(in the rows, 128 means zero)
Rotation paths and how fast each direction turns (degrees each step):
Each turn is a multiple of 5 degrees from 10 to 175, or 0.
Each row of a path follows its step; steps can be skipped.

step 0: [130 137 124 128 131 128 109 116 131 116 137 116 127 133 127 127 131 120
 126 128 118 116 122 123 125 142 131 123 134 132 122 129 133 144 115 124
 134 135]
step 1: [125 130 127 125 127 118 137 130 113 130 138 110 119 127 136 121 124 129
 126 136 121 139 139 122 133 134 136 132 141 129 133 134 111 123 135 123
 137 129]
step 3: [130 109 136 144 135 134 120 122 128 124 129 138 125 133 141 123 126 133
 124 134 126 133 133 123 129 129 128 129 115 132 124 147 135 126 122 119
 135 138]
step 4: [132 126 126 127 112 129 132 113 130 126 130 114 111 132 120 133 116 130
 116 136 129 135 126 127 116 134 116 130 130 138 124 120 134 138 122 124
 121 133]
step 5: [143 133 132 125 128 110 120 130 126 137 136 126 131 136 138 134 131 134
 134 148 130 119 138 124 132 136 122 120 134 131 132 125 129 132 140 125
 133 116]
step 6: [138 127 142 134 131 142 137 132 124 126 125 113 121 120 139 122 126 124
 128 123 130 118 126 121 139 121 125 127 125 127 125 125 128 140 138 142
 141 135]
step 7: [121 119 126 117 132 129 121 114 123 130 124 125 122 144 136 116 124 122
 123 127 136 118 135 121 123 131 140 127 114 139 126 128 132 115 118 138
 129 125]
step 8: [127 129 122 128 126 119 148 134 123 112 126 125 121 121 135 125 127 147
 131 140 130 132 125 121 117 127 121 125 127 131 118 130 145 121 124 121
 129 122]
step 9: [138 134 123 130 136 124 132 127 140 134 133 136 133 133 120 124 111 124
 110 142 134 117 126 117 127 120 119 118 127 120 138 131 132 138 132 128
 133 126]
step 10: [133 116 125 121 117 129 124 124 125 127 123 134 128 127 149 130 124 130
 119 123 116 136 135 127 142 120 132 114 137 133 123 127 135 139 136 142
 127 130]
step 11: [117 141 142 120 123 122 130 120 127 122 114 128 126 124 126 123 129 133
 109 125 127 110 135 130 131 143 125 137 124 133 121 121 132 124 132 134
 131 127]
step 12: [124 126 119 136 131 132 131 142 136 134 126 121 136 111 143 115 118 127
 132 139 132 119 140 132 124 131 128 117 127 131 120 126 127 117 121 120
 124 120]
[130 126 126 127 128 132 127 126 126 126 128 131 130 125 133 131 132 120
 124 129 132 130 127 126 128 127 130 127 125 127 128 125 126 131 126 125
 130 133]  110
[126 126 130 131 128 128 127 124 127 129 125 131 127 132 129 124 128 127
 129 124 124 131 125 134 129 129 127 125 123 127 126 129 129 133 125 134
 133 128]  100
[123 127 127 127 131 130 130 126 136 132 129 124 126 128 130 126 124 128
 128 125 129 127 129 129 127 125 129 125 128 131 129 130 125 132 130 123
 129 133]  125
[126 129 128 124 131 129 126 125 133 126 128 127 129 131 121 127 128 125
 125 129 129 123 126 127 128 130 127 134 126 126 131 123 130 132 126 129
 128 126]  160
[126 130 129 127 127 123 127 129 127 127 131 126 125 125 127 123 129 129
 128 129 128 128 129 130 126 130 125 124 123 127 128 128 129 130 120 123
 122 130]  90

step 0: [140 126 115 129 126 114 126 118 129 131 154 131 131 138 116 141 132 123
 124 128 124 134 126 128 136 144 132 131 116 111 138 131 132 136 135 137
 117 125]
step 1: [128 129 136 140 108 117 135 120 118 112 131 116 143 138 139 125 135 123
 116 132 124 138 129 124 124 119 111 135 131 119 126 142 129 133 134 131
 137 133]
step 2: [124 125 123 122 139 121 129 133 122 142 136 127 148 135 118 124 124 116
 116 136 141 128 115 127 123 125 119 119 125 118 125 134 115 116 116 143
 118 137]
step 3: [151 126 143 123 120 124 121 123 132 128 135 136 128 122 116 114 139 136
 118 119 142 141 133 120 129 134 128 129 116 115 122 139 128 137 134 135
 126 137]
step 5: [127 137 116 138 128 132 110 117 110 140 137 122 141 132 120 125 122 127
 124 125 144 125 138 139 128 133 126 122 120 106 132 137 120 133 131 123
 127 121]
step 6: [140 120 131 130 120 128 130 129 124 114 121 137 134 131 130 129 118 125
 133 125 127 131 128 107 122 112 126 115 121 111 134 152 125 143 121 136
 133 132]
step 7: [128 117 144 123 135 126 108 123 113 127 135 124 138 126 137 139 120 124
 116 128 138 115 121 127 134 126 128 129 135 127 118 139 131 125 126 134
 102 135]
step 8: [137 115 130 127 125 112 129 124 116 132 142 129 119 133 133 115 112 133
 116 123 137 130 125 127 146 135 131 116 107 116 136 128 128 136 134 121
 134 128]
step 9: [141 126 123 136 115 121 127 115 144 119 134 128 142 118 148 130 113 117
 119 143 135 122 135 124 119 118 122 131 127 120 132 126 129 137 130 130
 122 135]
step 10: [128 119 121 125 132 115 132 117 120 141 136 137 137 139 130 138 144 132
 110 130 134 122 124 136 129 122 127 116 139 114 132 138 122 138 124 129
 114 115]
step 11: [144 125 128 135 123 112 127 139 116 116 139 138 136 130 131 130 120 129
 117 117 142 138 118 124 123 131 124 126 133 126 122 132 135 138 134 144
 147 134]
step 12: [130 117 133 120 136 131 122  99 120 127 138 131 128 132 135 117 124 115
 113 137 127 136 120 125 111 123 118 128 127 125 124 118 128 124 122 140
 118 135]
[134 129 127 127 132 126 128 131 127 129 125 133 128 128 128 132 133 131
 126 125 126 125 129 123 131 130 129 132 129 129 127 130 129 130 129 128
 123 131]  100
[128 123 124 126 130 129 129 128 129 126 125 132 134 126 127 125 124 127
 129 126 128 133 133 126 125 132 132 129 126 124 131 124 127 127 130 129
 128 130]  120
[131 128 127 125 127 127 124 129 132 129 126 125 125 128 128 130 127 127
 129 128 129 135 125 127 127 128 130 133 127 127 130 131 129 135 127 126
 134 129]  135
[134 131 130 131 126 127 132 130 124 124 128 129 127 122 124 127 129 129
 128 127 127 130 127 128 134 126 131 126 127 123 128 126 128 128 129 128
 132 124]  140
[126 131 130 128 128 130 122 129 127 125 122 127 126 129 129 126 124 128
 130 128 128 123 129 129 130 127 135 124 127 126 132 131 129 130 129 127
 125 129]  35
[127 126 127 128 133 126 127 127 126 130 121 128 128 125 131 127 126 127
 127 134 126 131 127 132 131 127 126 132 132 125 125 130 128 125 127 129
 125 124]  135

step 0: [111 125 121 150 118 128 103 130 128 130 135 122 125 133 132 147 124 134
 116 122 123 124 120 124 133 126 113 128 141 133 134 129 121 121 132 131
 124 132]
step 1: [124 126 140 138 138 114 129 130 126 127 113 127 121 118 126 122 113 137
 126 123 121 135 146 118 130 148 128 130 125 129 139 121 123 114 118 147
 122 132]
step 2: [134 133 105 119 135 123 132 133 133 117 117 121 127 117 115 136 149 121
 126 120 125 119 134 113 130 124 118 132 131 130 132 128 107 134 118 133
 131 127]
step 4: [138 120 137 132 118 117 143 135 135 126 146 130 125 138 129 124 125 121
 146 118 139 132 133 108 118 132 136 132 126 132 134 128 118 137 134 129
 124 109]
step 5: [130 139 126 142 124 128 132 121 122 138 131 116 126 148 114 151 116 119
 127 140 131 126 126 128 127 130 120 123 125 124 124 139 118 140 114 113
 127 128]
step 6: [116 132 126 139 125 124 130 134 118 141 133 137 128 146 125 112 118 138
 112 136 123 126 133 111 137 130 116 131 143 142 127 128 137 123 129 135
 130 123]
step 7: [124 132 131 134 140 123 123 145 124 135 116 129 121 131 129 142 145 125
 124 128 132 128 146 125 119 134 128 121 116 140 130 137 114 105 137 135
 124 120]
step 8: [133 133 119 137 123 122 118 133 134 111 129 124 115 129 122 134 129 138
 127 120 121 127 127 128 141 114 134 128 137 139 132 133 118 112 108 129
 138 148]
step 9: [125 125 147 120 143 114 135 118 135 132 128 130 133 133 134 133 133 134
 138 119 120 130 122 110 130 123 123 143 133 126 138 113 117 123 126 142
 119 140]
step 10: [118 135 127 134 128 121 125 121 133 124 127 118 123 120 110 130 133 112
 135 105 142 147 124 114 122 127 119 132 122 121 128 132 123 134 120 122
 136 112]
step 11: [135 129 126 139 125 126 122 132 133 144 123 111 127 143 128 121 125 133
 122 128 139 118 129 116 132 131 139 127 149 115 129 118 129 142 109 119
 118 123]
step 12: [133 132 121 133 118 121 126 145 117 126 129 140 133 133 125 142 115 126
 128 139 117 132 131 101 122 133 126 130 128 126 131 117 125 124 143 125
 118 111]
[128 124 128 129 130 126 128 131 128 127 128 126 129 123 131 128 132 130
 126 130 122 130 129 129 133 132 126 130 128 130 130 135 128 124 127 125
 126 130]  55
[132 128 130 131 129 133 132 125 128 128 127 132 135 127 131 125 130 128
 127 130 128 129 129 121 126 129 133 130 129 127 129 130 124 126 129 132
 127 128]  140
[126 129 127 131 125 127 125 133 129 129 127 128 130 128 127 124 137 127
 129 130 129 127 130 129 126 123 131 126 129 127 130 127 133 126 126 127
 124 125]  90
[126 127 132 131 130 127 130 128 129 127 133 130 126 126 123 122 126 127
 126 127 129 125 131 129 130 131 133 129 133 129 124 124 130 126 126 126
 128 132]  145
[120 127 125 122 130 129 127 125 126 129 132 133 128 128 130 130 129 125
 128 131 126 128 127 126 126 127 126 131 131 127 126 126 128 125 123 128
 129 125]  110

step 0: [133 121 130 139 126 128 137 131 127 118 119 126 119 136 127 147 132 135
 116 125 149 126 120 117 125 121 125 125 136 107 130 132 147 130 128 113
 132 122]
step 1: [117 138 119 152 131 129 115 131 107 126 125 126 132 129 133 114 134 143
 124 132 130 142 131 144 126 134 136 128 123 112 122 123 134 117 122 124
 124 130]
step 2: [120 128 122 134 119 131 144 126 118 129 134 143 143 129 140 149 130 141
 120 124 143 122 136 124 117 136 127 109 131 136 118 134 133 131 136 125
 130 128]
step 3: [130 137 113 141 134 120 117 141 138 126 126 140 126 136 126 109 138 133
 118 120 126 143 136 127 118 134 122 122 137 130 114 116 122 136 130 131
 139 118]
step 4: [129 119 137 113 132 111 133 117 120 131 121 133 134 139 139 142 138 125
 124 116 135 128 136 123 132 132 136 127 132 122 111 113 142 119 136 131
 134 115]
step 5: [126 124 125 128 128 141 124 137 135 116 142 125 137 130 136 116 127 128
 123 130 126 133 124 137 119 138 119 130 132 100 123 120 144 131 123 138
 146 118]
step 6: [115 122 122 133 118 116 127 116 122 120 117 126 123 130 147 135 127 127
 138 117 134 118 144 117 121 131 126 123 128 107 121 127 133 133 111 122
 119 129]
step 7: [136 137 114 136 127 116 126 145 124 119 130 123 147 124 137 126 132 138
 134 127 140 127 124 145 128 134 104 120 127 121 137 114 130 125 133 125
 125 124]
step 9: [137 130 111 133 126 110 145 136 125 111 133 131 142 128 118 121 124 129
 115 120 127 137 127 129 126 148 130 142 131 131 120 120 140 119 124 123
 137 129]
step 10: [109 114 131 126 133 126 125 129 121 122 130 120 135 138 130 132 126 107
 122 108 139 142 143 136 121 138 134 117 134 123 125 138 123 128 128 137
 125 118]
step 11: [121 126 112 135 143 122 143 127 138 114 143 130 132 135 128 124 132 126
 137 126 131 123 137 122 138 130 128 115 134 119 141 113 138 127 121 121
 149 129]
step 12: [113 136 136 129 139 120 115 134 130 120 114 123 138 142 145 127 131 119
 131 132 145 126 133 132 128 131 132 139 141 119 126 133 133 141 132 112
 124 124]
[128 126 133 128 125 133 129 134 132 126 126 127 129 129 125 129 131 130
 126 127 131 130 126 131 127 128 125 125 133 126 129 133 125 132 127 132
 129 126]  145
[125 124 130 131 131 128 125 127 122 129 126 130 125 128 130 125 130 123
 129 130 125 130 128 133 126 127 127 127 126 131 126 128 127 133 123 127
 128 124]  160
[131 125 128 130 131 127 127 129 124 128 131 122 126 127 131 128 127 125
 126 127 127 129 127 124 128 127 130 126 130 123 131 133 132 124 124 133
 130 128]  70

step 0: [124 133 132 133 124 128 128 120 137 118 126 119 119 132 128 127 124 124
 131 130 115 128 129 118 120 127 130 134 107 127 143 117 121 139 133 134
 106 128]
step 1: [136 127 131 119 115 136 136 138 132 129 123 129 124 131 126 125 115 130
 123 139 124 125 119 142 128 142 113 115 128 137 116 112 126 129 121 125
 131 130]
step 2: [119 117 129 133 139 121 124 137 124 138 116 137 132 138 122 132 115 118
 136 131 129 144 129 113 130 125 117 119 131 126 131 133 125 136 139 136
 121 123]
step 3: [131 142 116 136 123 137 139 130 129 112 134 131 124 134 133 120 115 125
 139 123 124 119 129 128 122 125 129 128 132 126 133 120 125 122 117 136
 106 119]
step 4: [135 133 126 126 119 132 149 134 124 127 121 133 141 131 127 133 136 130
 118 144 125 130 126 122 118 140 109 114 128 124 135 130 127 128 133 124
 141 129]
step 5: [135 122 113 122 129 118 121 125 124 132 137 139 125 128 110 132 127 135
 140 116 132 136 126 122 129 135 123 120 132 128 135 132 132 143 133 143
 113 127]
step 6: [132 136 130 122 124 135 124 123 127 116 130 137 135 136 131 121 121 123
 125 140 128 130 144 129 122 132 122 144 136 137 145 120 135 124 109 128
 121 129]
step 7: [117 132 124 122 122 138 135 134 123 131 124 123 124 131 130 129 143 125
 124 132 148 138 116 124 121 138 120 117 137 119 126 131 131 147 121 128
 135 120]
step 8: [141 117 127 137 141 127 129 129 139 116 128 142 118 131 128 133 130 130
 127 122 133 128 134 121 128 128 134 131 127 128 140 127 124 145 128 148
 124 144]
step 10: [131 125 132 123 124 133 123 144 130 135 126 116 110 141 128 137 142 119
 134 132 132 146 126 118 122 134 124 118 141 135 129 124 124 127 136 131
 132 135]
step 11: [130 114 123 134 121 130 127 125 135 132 123 127 130 130 142 136 113 136
 128 123 125 130 130 116 116 115 133 131 118 128 128 122 124 139 114 143
 112 134]
step 12: [146 130 134 132 132 141 138 132 127 133 110 122 129 124 128 127 128 115
 139 135 125 128 126 136 133 143 119 122 120 122 132 118 131 122 112 123
 129 121]
[128 131 124 132 128 125 126 128 132 127 130 129 131 125 131 130 126 131
 128 135 131 125 128 132 128 125 128 127 128 132 130 121 128 126 124 128
 129 129]  135
[125 128 130 124 128 132 126 129 125 120 125 128 129 125 126 129 129 131
 127 125 126 127 128 128 128 128 123 127 126 129 129 127 124 123 121 128
 131 126]  130
[134 129 127 128 125 127 130 127 121 129 128 125 126 130 131 128 125 124
 125 133 130 126 125 133 129 131 127 131 127 127 129 132 123 127 126 127
 130 127]  130

step 0: [124 133 125 126 122 135 120 127 130 121 128 124 132 117 129 140 129 114
 122 116 114 149 130 148 126 136 128 121 133 136 137 137 115 131 125 131
 125 134]
step 1: [131 122 116 146 120 103 130 125 139 133 121 130 134 133 123 134 130 124
 119 127 134 130 131 134 116 110 134 116 135 122 132 120 125 131 128 126
 130 136]
step 2: [121 129 122 133 134 131 110 143 133 133 109 127 137 120 124 125 119 130
 117 131 141 119 130 128 131 135 143 144 121 119 128 117 123 128 131 132
 127 119]
step 3: [122 142 123 131 136 130 123 121 113 119 132 128 140 134 122 133 131 128
 132 123 131 133 129 145 149 141 125 134 128 123 141 127 124 136 118 133
 133 141]
step 4: [129 129 115 128 119 113 115 122 132 126 136 123 134 140 134 125 112 120
 124 120 122 131 140 127 122 125 142 122 132 136 128 143 138 137 120 125
 134 139]
step 6: [126 147 132 138 126 139 127 137 122 127 130 127 143 127 127 150 130 128
 129 134 143 129 134 126 134 133 133 119 137 124 138 120 131 130 123 137
 138 114]
step 7: [120 133 122 118 116 123 118 117 127 114 133 132 140 127 125 129 133 122
 122 112 137 139 137 116 128 131 132 139 135 140 128 117 130 134 134 119
 134 143]
step 8: [120 132 114 130 109 124 125 134 126 138 131 122 134 135 136 119 141 141
 123 119 123 124 126 141 112 131 136 130 117 119 134 133 126 137 129 120
 118 128]
step 9: [115 136 123 131 128 116 126 127 118 139 128 106 129 121 126 131 123 136
 145 146 134 124 137 126 135 125 141 120 129 122 131 117 128 125 130 137
 128 127]
step 10: [115 135 132 134 125 133 127 126 129 140 135 126 136 123 120 136 111 136
 125 113 133 127 130 116 146 128 120 141 129 138 132 129 142 132 130 119
 141 130]
step 11: [122 145 138 121 126 121 116 117 112 136 130 123 131 135 131 132 141 124
 115 111 120 132 129 121 113 137 123 124 127 128 129 142 123 126 125 122
 127 126]
step 12: [121 138 120 126 125 123 133 130 141 140 127 116 130 112 139 126 147 130
 131 134 131 136 136 130 123 110 139 122 140 134 139 134 126 123 123 126
 122 131]
[125 127 136 127 129 128 127 123 133 125 131 127 131 132 127 129 129 128
 128 126 123 129 131 132 127 131 128 132 130 130 127 125 130 130 126 127
 128 127]  100
[128 128 131 123 128 134 126 126 124 129 126 126 128 129 129 127 130 129
 131 131 126 129 125 132 131 124 133 127 129 127 135 128 123 127 127 130
 129 124]  120

step 0: [134 117 131 135 146 119 132 127 124 132 133 113 134 127 122 127 139 134
 118 132 127 128 131 123 123 137 127 131 141 120 127 147 122 121 116 129
 123 123]
step 1: [121 133 124 131 140 126 142 135 127 130 136 135 121 124 134 136 128 134
 141 122 111 129 115 138 138 127 129 113 126 137 138 130 131 119 138 131
 131 129]
step 2: [133 135 134 135 132 122 131 136 151 127 121 142 136 127 121 128 128 128
 114 126 131 122 124 128 125 128 137 134 124 128 136 122 115 143 117 123
 135 134]
step 3: [125 123 131 142 125 137 135 134 136 138 142 116 129 132 137 124 125 128
 145 123 147 126 132 134 119 116 120 132 134 122 126 129 129 132 130 136
 122 126]
step 4: [146 140 120 129 134 133 124 125 128 119 130 125 121 126 126 122 142 123
 137 141 126 116 126 118 142 126 135 129 121 123 130 119 127 113 121 127
 121 123]
step 5: [142 116 125 128 131 128 116 130 141 137 121 120 127 124 143 133 123 130
 130 125 112 138 124 116 127 129 132 129 132 133 130 132 137 145 137 127
 131 124]
step 7: [133 132 135 122 113 130 137 132 123 126 130 133 126 134 133 125 129 139
 124 119 133 117 104 130 132 126 132 123 141 121 120 116 143 129 131 121
 133 125]
step 8: [131 120 134 135 111 127 122 130 124 133 134 138 126 117 132 123 121 119
 116 133 118 124 145 132 124 125 134 137 123 128 140 116 131 129 120 135
 117 122]
step 9: [137 146 132 130 123 135 127 116 126 130 126 126 119 131 132 129 121 134
 130 131 133 151 129 127 125 116 124 131 116 128 108 139 131 124 128 130
 125 131]
step 10: [126 128 136 122 129 127 116 120 114 104 122 131 137 122 133 132 136 117
 136 128 134 122 128 123 124 136 127 129 126 136 127 119 131 135 144 122
 125 128]
step 11: [133 109 122 113 122 120 117 120 130 141 127 130 123 134 115 133 120 117
 121 115 127 133 129 125 126 132 117 126 135 120 124 127 134 119 120 127
 133 137]
step 12: [103 127 123 123 125 128 132 142 121 125 129 125 118 128 131 112 125 127
 117 144 127 136 130 134 126 134 136 121 127 130 119 130 125 119 138 122
 128 126]
[127 134 129 129 130 130 128 126 132 125 126 130 132 131 128 130 124 128
 132 128 129 127 131 131 125 134 128 128 127 130 126 129 133 133 128 128
 131 130]  95
[129 128 127 128 127 126 131 124 129 127 122 129 126 125 125 129 130 125
 128 128 127 125 128 129 131 127 125 126 123 122 127 129 128 129 119 127
 127 130]  160
[129 127 127 127 128 129 124 124 129 126 131 131 128 125 127 133 131 130
 129 125 123 122 125 131 131 128 129 131 129 126 130 125 133 123 131 128
 129 129]  115
[125 126 132 130 128 129 126 128 133 130 123 128 126 128 123 129 125 128
 126 128 129 129 131 128 131 126 133 130 127 123 127 131 128 127 135 129
 126 127]  115
[124 131 127 127 131 127 129 126 126 127 130 131 129 128 129 122 123 129
 135 130 127 131 123 128 134 128 130 129 128 125 124 127 126 126 127 126
 124 129]  130
[123 127 127 124 129 126 127 130 129 132 129 130 121 130 128 129 126 128
 126 127 134 122 127 130 125 128 129 128 129 127 127 123 127 131 128 126
 127 133]  80
